(in the rows, 128 means zero)
First come named turns, each shown by rows before and after it. For each pair of rows after them, which turns, in which order, take the first row to the second? The first pair is done for you.
turn Z797:
[119 133 116 138 134 148 153 130 113 125] |-> [117 129 113 135 137 149 152 125 112 129]
[119 118 123 116 151 124 132 143 145 103] |-> [120 128 131 125 146 126 137 150 144 100]
[128 128 145 150 117 112 136 185 161  99] |-> [137 158 162 164 117 133 143 175 146 110]
turn Z605:
[129 143 153 132 119 101 161 167 143 102] |-> [141 173 165 143 131 135 162 136 122 126]
[130 134 169 150 110 115 146 141 110 104] |-> [133 141 171 155 108 125 139 137 107 113]
[130 106 110 110 140 141 134 118 147 134] |-> [133 117 112 119 134 154 125 114 143 146]
turn Z459:
[142 121 136 129 119 150  89 121 143 183] |-> [135  84 122 104 144 132 110  99 140 169]
[147 169 162 133 167 155 172  79  87 137] |-> [125 133 130 152  70 125  70 182 162 148]
[108  86  85 104 114 132  74 124 141 160] |-> [126 126 114 105 162 160 130  67  96 163]
[107  80 107  87 149 101 129 109 142 117] |-> [132 181 159 138 141 159 141 100 112 148]
turn Z778:
[ 98 136  89 123 118 110 125 147 141 128] |-> [101 131  81 115 135 125 123 114 125 145]
[122 130 130 121 131 131 130 118 116 120] |-> [121 131 133 126 124 124 131 131 122 112]
[122 153 111 127 152 123 185 115 112 103] |-> [108 138 100 133 113  97 154 167 148  93]
Then:
(2 to 3 turns a pair)
[150 155 138 134 161 143 157 117 120 110] |-> [144 147 123 149 114 142  95 160 151 130]
Z797, Z459
[124 140 142 148 119 107 159 159 140  90] |-> [122 131 137 146 109 103 143 166 148  94]
Z459, Z797, Z459
[129 120 126 121 147 106 176 111 126  93] |-> [134 163 141 161  97 126 137 156 141 115]
Z797, Z797, Z459
[128 100 109 109 177 102 188  95 114 101] |-> [128 155 139 162 107  93 166 186 149  91]
Z797, Z459, Z605
[101  99 127 120 134 106 148 163 141  99] |-> [109 131 136 149 103 133 111 177 146 130]
Z459, Z797, Z459
[145 188 160 162 106 165 122 137 114 150] |-> [131 162 160 154 101 112 150 184 140  93]
Z605, Z797
[149 145 149 137 136 147 129 125 129 138] |-> [143 110 124 118 135 141 107 119 137 145]
Z459, Z797, Z778
[118 139 119 114 149 130 129  96 132 141] |-> [115 134 111 119 133 132 108 107 144 148]
Z797, Z605
[147 136 156 147 139 102 154 118 143 107] |-> [146 131 145 154 108 109 105 140 161 131]
Z797, Z797, Z459
[138 161 159 135 141 127 159 127 120 110] |-> [130 132 134 137  99 118 100 163 154 126]
Z797, Z459
[123 148 115 143 102 132 115 154 148 119] |-> [128 162 119 145 109 152 114 133 135 135]
Z797, Z797
[142 196 172 169 108 140 146 161 124 125] |-> [136 162 138 160  81 152  77 165 144 163]
Z778, Z797
[126 124 124 103 140 132 131 103 104 144] |-> [118 106 111 101 127 120 112 121 121 142]
Z459, Z459
[136  87 123 134 124 145 122 145 173 147] |-> [135  80 127 124 148 132 156 132 161 127]
Z459, Z605, Z605
[138 175 161 152 124 132 156 151 121 112] |-> [132 162 160 143 128 119 166 152 124  97]
Z605, Z605
[119  71  96  97 139 129 114 101 126 140] |-> [131 120 113 131 109 165  83 113 126 174]
Z459, Z797, Z459
[124 136 131 116 162 160 127 121  98 119] |-> [114 132 135 119 150 133 141 155 113  89]
Z778, Z459, Z459
[130 150 142 153 100 145  91 117 129 145] |-> [128 161 154 160  96 129 108 138 133 122]
Z605, Z459, Z605
[113 127 142 111  77  92 120 217 170 123] |-> [137 186 164 135  79 160  99 174 137 182]
Z605, Z605
[132 134 139 106 157 114 160  65 119 130] |-> [136 166 142 142  99 140  92 105 142 173]
Z459, Z778
[110  94 116 116 121  99 132 145 151 103] |-> [117 122 120 139  92 131  91 150 150 144]
Z605, Z605
[141 107 108 114 144 143 119  92 119 145] |-> [150 162 141 147 130 156 138 113 113 140]
Z459, Z778
[152 127 141 145 146 125 110 104 129 151] |-> [150 120 137 144 143 122 101 110 134 152]
Z797, Z459
[116 134 124 137 107 105 120 170 157  95] |-> [121  98  97 100 158 126 127  90 129 120]
Z778, Z605
[153 155 136 157 122 152 121 117 124 149] |-> [151 150 135 149 138 154 136  99 113 147]
Z797, Z778, Z797
[124 103 106 127 108 124  87 145 155 134] |-> [139 158 134 154 110 157  99 135 134 149]
Z459, Z459
[119 112  87 130 127 121 127 145 151 112] |-> [127 146 109 154 121 128 140 160 146 108]
Z797, Z797
[139 151 171 172 108 129 162 132 132 125] |-> [131  82 130 122 149 120 158  78 123 132]
Z605, Z778, Z459
[140 147 151 120  96 129 102 142 127 141] |-> [132 108 132 100 105 111  99 136 135 132]
Z778, Z778, Z459
[123 151 148 145 117 110 148 167 128 103] |-> [123 156 148 150 110 117 140 167 127 109]
Z797, Z605
[135 144 137 144 119 152 120 129 113 134] |-> [121  95 116 121 123 120 119 137 130 115]
Z778, Z459
[126  75 129 132 158 140 131  78 114 148] |-> [114  54 124 129 140 102 138 123 139 112]
Z797, Z797
[127 121 120 116 131 137 115 100 126 138] |-> [133 147 135 131 123 146 116 109 125 140]
Z605, Z605, Z459
[ 87 119 108 130 103 111  95 178 152 133] |-> [ 99 166 135 155 100 133 108 180 139 141]
Z797, Z797
[126  88 108  89 118 125 124 121 136 130] |-> [130 101 110 100 105 140 105 125 139 151]
Z605, Z605
[130  89 114 129 121 117 129 120 132  99] |-> [135 124 138 148 120 120 154 129 125  89]
Z797, Z797, Z459
[125 105 126 113 158 106 175 109 117  94] |-> [128  93  97 118 120 143  84 103 130 161]
Z605, Z797, Z459
[132 113 117 119 115 133  99 124 142 143] |-> [128 102 112 111 120 121 109 127 145 129]
Z605, Z605, Z605
[132 133 124 105 152 159 133  63 110 142] |-> [122 121 110 121  95 150  72 125 153 154]
Z459, Z797, Z797
[132 146 154 109 158 140 171 110 111 111] |-> [119  91 124  90 144 108 146 132 142  99]
Z459, Z459
[128 106 108 112 157 118 136 107 129 126] |-> [132 112 103 123 136 133 101 114 138 151]
Z605, Z797
[134 115 120 112 159 136 145  94 105 116] |-> [142 167 147 151 124 151 133 133 110 123]
Z797, Z797, Z459
[133  87 115 108 142 129 126 116 123 125] |-> [131 105 127 131 108 123 114 164 144 118]
Z459, Z605
[124 115 113 122 114 120  99 124 139 129] |-> [131 145 140 130 135 115 148 122 123 103]
Z459, Z778
[122 133 141 131 118 113 111 147 140 134] |-> [121 121 139 117 142 105 139 128 130 119]
Z459, Z797
[141 136 141 143 106 161 100 112  96 145] |-> [124 109 140 135  95 111 122 160 124  94]
Z605, Z797
[130 145 135 149 105 114 143 161 121 108] |-> [123  93 101 117 116 104 121 140 128 117]
Z459, Z778
[147 143 158 130 122 147 120  99 128 172] |-> [127  86 127 109 113 104 108 126 158 144]
Z797, Z605
[145 161 143 144 120 103 165 168 130 111] |-> [148 164 144 151 111 111 153 173 132 121]
Z605, Z605
[128  81  91  99 128 119  83 115 135 148] |-> [134  99 100 107 130 141  80 100 124 168]
Z605, Z605
[114  32 108  82 134 104 145  91 139 114] |-> [119 101 139 151  48 122  87 181 172 135]
Z459, Z459, Z797
[124 104 140 129 116 156  75 112 129 145] |-> [112  73 133 113 126 116 102 130 140 105]
Z459, Z797, Z797
[122 145 144 152 102 110 176 172 143 100] |-> [122 124 135 131 134 104 198 142 129  91]
Z778, Z459, Z778
[ 93 115 106 121  82 106 104 171 149  94] |-> [110 179 144 154  78 137 123 168 130 106]
Z797, Z797
[120 135 136 146  88 113 115 184 148 113] |-> [137 163 139 151 111 169 103 119 114 167]
Z605, Z605, Z797
[148 160 163 149 134 168 147 126 132 134] |-> [146 152 165 141 148 157 167 120 129 118]
Z778, Z459, Z459
[118  86  92  98 145 135 110  85 124 150] |-> [116 123 109 138  87 133  79 156 155 151]
Z797, Z459, Z459
[124 119 134 143  89 105 134 166 143 113] |-> [139 136 130 139 114 158 116  99 106 169]
Z459, Z605, Z797
[123 141 164 107 167 116 139 120 119 103] |-> [128 171 175 131 140 132 116 140 123 122]
Z459, Z605, Z605
[121 133 132 127 132 115 134 151 142 113] |-> [130 144 136 127 147 141 136 118 122 132]
Z605, Z797
[133 140 124 129 134 151 115 106 115 154] |-> [136 152 135 133 141 147 137 108 110 140]
Z778, Z797
[113  75 106 105 145 114 115 101 134 130] |-> [127 128 122 137 127 159  87  98 123 172]
Z605, Z459
[111 111 112 129 131 129 112 151 126 120] |-> [121 140 125 136 144 153 127 127 103 134]
Z778, Z797, Z459
[ 90  97 112 122 139 101 111 114 132 128] |-> [103 140 129 148 122 136  92 111 122 161]
Z605, Z459
[100  87  91 108 136 149  80 136 133 144] |-> [109 105 102 115 147 170  84 112 116 160]
Z605, Z605
[145 198 173 174 120 138 155 149 115 122] |-> [135 139 147 122 179 117 193  91  96 100]
Z459, Z459, Z797
[136 184 156 122 131 153 115 161 112 114] |-> [124 108 105  76 149 142  81 127 119 128]
Z778, Z778, Z459
[135 121 112 135 142 138 132  71 117 146] |-> [123 109 102 147  95 116  98 134 153 134]
Z605, Z797
[118 120  91 120 157 143 178  97 103 121] |-> [124 161 102 157 104 175 121 130 118 163]
Z459, Z797
[130 107 105 127 140 168  79  86 121 171] |-> [125  83 100 112 159 150 101  76 119 153]
Z797, Z459, Z797
[132 164 156 138 154 126 187 132 117 106] |-> [115 107 126 110 155  95 177 136 136  88]
Z459, Z459
[119 109 120 113 151  91 156 135 124  80] |-> [118  96  94 120 111 110  81 149 143 126]
Z605, Z797, Z605
[128 134 134 141 111 139 117 140 113 135] |-> [121 126 135 137 112 119 130 151 119 116]
Z605, Z459, Z459
[133 177 143 129 193 137 150 107 103 130] |-> [112 138 129 122 162  79 147 174 146  85]
Z778, Z459
[123 199 159 160 107 142 132 130 108 109] |-> [123 173 131 152  91 158  74 119 117 149]
Z778, Z797, Z797
[121 122 112 135 127 134 120 174 164 130] |-> [124 109 110 114 164 127 157 140 146 114]
Z797, Z459
[108 156 142 139 114 150 110 142 106 148] |-> [ 97 135 131 129 102 125  99 163 124 133]
Z605, Z605, Z459
[121  94 121 102 163  83 174 114 148  79] |-> [123 126 128 145  86  98 102 183 182 112]
Z778, Z459, Z459
[143 167 150 152 118 130 136 156 116 138] |-> [128 123 131 133 115  93 138 174 136 111]
Z459, Z797
[137 142 132 124 127 137 141  92 118 137] |-> [127 107 111 112 117 120 121 103 135 134]
Z797, Z459, Z459
[139 157 103 153 120 198  60  78 105 205] |-> [140 169 145 138 193 155 199  57  71 115]
Z605, Z459
[127 104 132 126 131 108 130 155 137  85] |-> [127  93 121 121 125 111 111 152 142  99]
Z778, Z797
[130 169 136 155 120 149 146 142 125 135] |-> [116 121 104 138 105 122 113 161 154 130]
Z797, Z459, Z797
[133 118 143 109 169 131 177  62 111 125] |-> [131 166 162 169  77 135 111 164 157 142]
Z778, Z605, Z778
[137 146 138 125 146 131 164 139 115 138] |-> [131 139 137 130 126 119 152 167 131 128]
Z797, Z778
[109  86 131 116 121 113 134 135 130 102] |-> [118 110 131 130 108 154  94 115 121 149]
Z778, Z605, Z459
[128 146 135 130 103 144 140 142 139 144] |-> [129 118 117 108 124 146 139 110 132 150]
Z778, Z459, Z605
[146 154 149 121 162 186 144  73  87 143] |-> [122  92 101 115  97 155  52 140 151 154]
Z797, Z605
[105 149 150 105 161  92 160 166 130  96] |-> [117 191 167 128 153 127 150 158 116 126]
Z459, Z797
[123 127 122 145 108 136  87 135 144 158] |-> [118  94 107 120 129 123  97 113 142 150]
Z459, Z605, Z797
[126 101 118 123 121 115 125 132 135 125] |-> [133 136 138 143 113 124 139 145 128 123]
Z797, Z797, Z797
[136 135 117 163  93 130  92 167 128 145] |-> [123  76  92 123 128  92 119 142 130 114]
Z778, Z605
[128 139 136 137 115 109 108 170 149  97] |-> [122 107 119 111 137  96 120 147 143  88]
Z459, Z778
[131 158 163 153 132  93 170 133  98  91] |-> [124 148 147 165  84  91 112 174 127 111]
Z778, Z797
